One vector is turned by the same rotation once a step. Each row is the vector after some number of steps, and that number follows the row.
The counts run from 0 to 196.
[115 136 138 130 168 127 126 166 153 107  94 132 131 194 146 171  72  96
 137  86 140 131 130 113 120 156 162 177 139 140 116 138 121 139 156 115
 144 137 146 162 137 141 162  90 140 133 137 185 106 128  72 131 134 108
 132 100 104 128 161 176 126 130  86]
55
[139 108 142 110 145 119 173 174 142  92 105 147 130 152 110 143 104  96
 155 111 122 155 173 126 134 172 146 137 166 101 115 122  97 108 156 138
 152 161 110 157 149 154 167  94 158 112 125 175  96 119  75 110  98 152
 145  89 118 125 138 164 153 131  82]
8
[ 98 129 124 130 164 134 141 161 149 100  77 137 137 186 154 170  82  99
 169  95 139 142 158 110 149 145 166 156 152 124 114 129 144 140 133 108
 140 152 139 160 133 122 159 108 157 119 132 197 121 112 100 152 137  98
 129 107 105 147 136 185 144 125 104]
174
[102 101 128 122 126 119 188 131 123  96  82 164 123 148 132 125  99 128
 165  68 129 115 160 154 140 137 140 129 164 114  85 117  87 139 136 152
 140 151 101 121 134 164 179 111 164 109 116 113 118  91 111 133  97 120
 149  77 125 125 177 147 117 120  64]
45
[ 90 103 132 118 127  86 195 153 118  78  82 165 135 154 159 139  93 116
 165  64 133 125 170 163 134 130 155 145 130 122 129 130 105 132 124 134
 152 139 116 153 145 158 138 123 164 102 120 133 130  76 116 149  99 133
 159  99 125 141 149 151 136  99  76]
88
[107 102 132 101 150 120 162 153 141  92 118 158 124 185 129 144  94  92
 127  88 119 128 147 146 122 147 132 146 167 110  99 131  89 142 144 139
 144 123 130 140 131 155 178  76 149 118 124 173 102 116  74 107 117 134
 154  94 128 125 162 155 131 116  51]
51
[112 124 165 115 169 102 166 142 148 116 118 148 130 171 176 166  97 140
 132  90 129 120 168 118 115 191 143 159 153 132 100 124 125 121 143 114
 152 164 139 166 117 166 124  81 153 131 132 186 114 114 101 141 123 110
 140  84 114 123 135 177 154 113 105]
30
[106 136 134 114 136 150 145 155 167  92  89 156 110 193 128 173  80 109
 138  82 142 107 128 136 134 134 128 140 155 132  86 121 119 136 154 133
 151 156 133 178 131 159 189  92 132 152 143 148 111 112  97 126 121 102
 131  88 115 140 182 148 102 133  85]
118
[109 137 131 137 153 151 148 152 146  94  50  95 142 158 124 143  98 111
 176  83 154 130 144 112 141 140 179 141 158 138 118 125 122 135 132 133
 142 162  92 142 142 129 179 129 174 140 116 142 128  81 111 162 111  96
 103  95 108 125 141 186 115 134 136]
178
[116 102 147 114 154 119 165 146 138  98 111 141 121 143 135 145  90 130
 144  86 125 117 146 162 116 179 120 134 168 118 102 130  81 132 155 160
 125 152  88 124 146 158 172  94 178 129 108 138 112 103 108 124 107 121
 143  98 113 122 194 154  99 111  58]
164
[118 133 147 131 189 137 144 165 140 116  95 104 154 167 141 144  87 106
 141  99 131 146 149 102 127 183 170 156 163 122 115 133 110 131 142 121
 131 145 120 140 137 126 152  92 170 134 116 197 117 114  87 145 124 103
 129  98 109 125 127 192 142 121 112]
172
[118 118 151 116 168 137 147 165 145  99 107 109 142 171 123 140  89  93
 110  89 127 132 127 121 101 172 153 174 164 137 105 144  88 139 155 138
 148 122 113 138 137 146 172  77 158 140 114 183 106 119  61 119 113 120
 132  93 123 110 145 175 130 120  79]
53
[137 119 145 125 119 104 179 153 139  82  72 123 143 122 125 136  98 125
 173  85 144 133 150 154 135 153 174 162 145 128 142 133 113 125 143 145
 158 174  97 144 161 139 156 150 166 110 128 148 108  78 115 136  94 157
 132  91 110 116 155 175 149 131 100]
83
[105 125 145 144 157 125 156 139 147 109  61 127 146 165 166 152  86 124
 155  74 150 124 140 120 131 150 172 177 150 142 104 129 138 145 128 104
 154 149 146 151 128 127 134 124 161 123 144 186 115  98 109 168 132  96
 106  86 108 122 136 196 159 141 122]
36
[141 107 143 105 135 133 161 160 162  80  84 110 139 143 109 156 107 107
 139 108 134 125 139 142 115 154 140 154 186 123 110 122 112 118 151 139
 174 168 109 164 139 140 167 107 161 143 143 191 102  97  88 118 118 150
 105  96 118 110 154 182 155 140 117]
77
[118 136 161 131 183 118 156 155 142 123 123 141 120 157 151 147  81 143
 128  90 126 119 149 114 115 200 140 141 158 131  97 136  85 126 160 140
 119 154 105 140 133 163 152  78 168 146 108 143 112 118  98 136 108 103
 147  86 114 122 167 173 109 116  79]
166
[127  94 136  96 125 129 165 161 166  79  86 134 132 154 117 168 106 100
 141 103 132 125 152 148 124 145 125 145 182 110 103 114 125 123 146 135
 174 164 122 179 131 150 163  99 154 133 148 195 106 110  88 119 125 151
 111  99 114 131 162 170 147 139 107]
76
[ 96 119 129 148 144 121 150 130 147 102  58 146 142 165 163 157  83 120
 170  73 143 119 150 128 146 138 165 168 148 134 105 126 151 152 130 112
 161 150 150 148 131 122 149 130 169 110 147 179 117  97 116 162 136 107
 119  93 103 131 157 191 154 143 110]
37
[117 151 152 137 159 108 156 181 138 101  89 143 140 181 129 155  88 101
 146  91 137 155 162  96 129 165 180 164 137 126 126 126 110 117 150 110
 150 150 140 182 139 143 151  97 138 134 127 171 106 107  82 131  98 125
 141  86 112 130 112 181 154 127 113]
11
[123 137 138 161 165 112 157 137 140 127  84 160 128 161 166 145  73 137
 181  91 141 137 158 102 157 174 173 147 140 117 109 133 128 140 144 110
 131 167 132 136 137 135 146 128 168  99 129 153 102 118 108 158 121 105
 138  83 102 128 155 182 146 132  91]
105
[ 96 115 143 118 157 129 169 165 130  73  63  85 150 154 149 150 110 108
 156  78 138 122 157 141 111 139 169 144 154 145 127 125 114 125 127 127
 156 141  86 145 133 150 146 105 183 141 113 144 142  72 109 162 106 107
 109 114 116 124 119 164 113 108 131]
134
[115 105 133 128 133  94 177 150 130  96  88 170 140 163 150 139  88 107
 157  83 134 147 165 131 140 150 157 171 143 110 118 129 114 137 135 111
 168 140 151 152 136 145 138 120 149  91 138 187 103 105  98 137 113 145
 139  86 122 136 134 179 168 129  82]
150
[ 96 139 126 137 138 139 144 149 148  89  52 149 119 180 138 158  88 122
 188  78 151 115 159 119 157 129 166 127 143 126 105 112 136 134 135 123
 146 173 112 160 137 141 175 133 148 137 131 121 130  84 128 158 118  87
 132  92 108 137 156 159 109 134 118]
180
[ 96 137 149 133 165 126 162 162 130 100  88 143 122 175 160 162  96 129
 171  81 136 120 178 106 133 158 163 114 138 124 111 114 107 114 140 119
 133 162  99 163 131 171 146  89 166 147 105 106 135  93 119 153  98  85
 139  98 106 142 131 150  99 107 113]
67
[114 109 135 141 142 133 177 133 129  98  51 112 143 128 130 125  94 128
 173  71 150 116 135 149 139 140 170 153 172 137 113 124 108 147 132 138
 149 154  93 113 145 126 171 136 184 119 129 141 116  75 121 164 109 109
 107  83 114 108 164 176 131 140 109]
40
[128 122 172 124 151 126 162 137 158 102  90 125 121 142 146 152  98 153
 146  83 139  91 152 127 111 169 130 130 169 138  89 102 105 115 155 130
 163 178 103 157 117 174 146  97 169 163 136 128 108  93 111 140 105 100
 100  83 112 104 165 163 115 141 120]
141
[106 135 155 128 166 121 167 144 125 120 100 161 121 181 136 130  85 135
 132  71 124 116 149 117 119 165 144 144 143 132  79 122  79 136 150 129
 136 141 128 143 121 181 163  81 147 143 112 117 116 106  88 131  97  89
 150  69 129 117 142 158 116 122  79]
48
[ 92 112 151 111 148 101 191 152 108  82  79 122 141 144 150 125 113 121
 136  58 127 116 153 165 100 147 154 151 152 142 117 138  83 129 121 145
 150 123  98 135 131 168 148  91 172 130 104 135 141  70 116 151  90 122
 137  95 138 113 134 158 122 101  91]
90
[114 141 157 113 156 111 150 170 158  91 103 136 130 192 153 165  90 102
 122  85 131 119 145 117 113 160 165 171 132 139 102 131 123 121 152 122
 164 155 144 178 125 170 137  85 129 142 141 177 110 110  76 127 121 125
 143  90 121 117 132 169 141 128 100]
192
[ 99 119 128 119 130 109 160 180 139  74  72 143 139 175 129 162  95  79
 165  92 138 156 156 130 139 136 170 163 141 111 138 135 127 130 133 114
 159 142 132 187 143 133 164 119 148 113 135 186 115  97  96 135 111 147
 138 107 112 148 132 172 158 123 102]
13
[ 93 129 136 140 139 121 169 128 128 105  60 175 116 168 145 135  79 147
 174  60 143 105 153 132 150 135 150 138 137 129  84 114 117 146 133 126
 146 162 130 144 131 158 168 126 156 118 130 108 119  90 130 158 112  93
 138  77 121 131 168 161 113 137  82]
43
[128 103 139 109 141 110 154 167 154  70  96  98 148 154 135 160 104  88
 142  87 141 131 137 154 106 149 163 172 156 133 140 141 123 130 147 131
 170 145 111 155 149 147 151 117 161 114 142 195 104 101  79 126 125 157
 122 111 119 109 154 181 149 125  97]
195
[105 125 162 110 163 137 157 168 157  95  96 131 129 175 141 164 104 108
 130  95 135 115 162 108 110 160 135 138 168 127  93 108 107 107 144 115
 161 154 127 180 111 174 146  71 145 163 130 163 120 103  94 136 106  97
 116  86 114 131 128 165 127 128 129]
73
[122 151 157 147 144  95 176 158 117  96  66 136 144 144 148 127  92 144
 162  61 146 127 144 130 127 160 187 163 120 139 134 134 108 123 142 128
 149 166 114 147 151 157 144 135 160 130 120 121 121  75 115 161  85 122
 135  80 117 110 132 175 137 121 109]
85
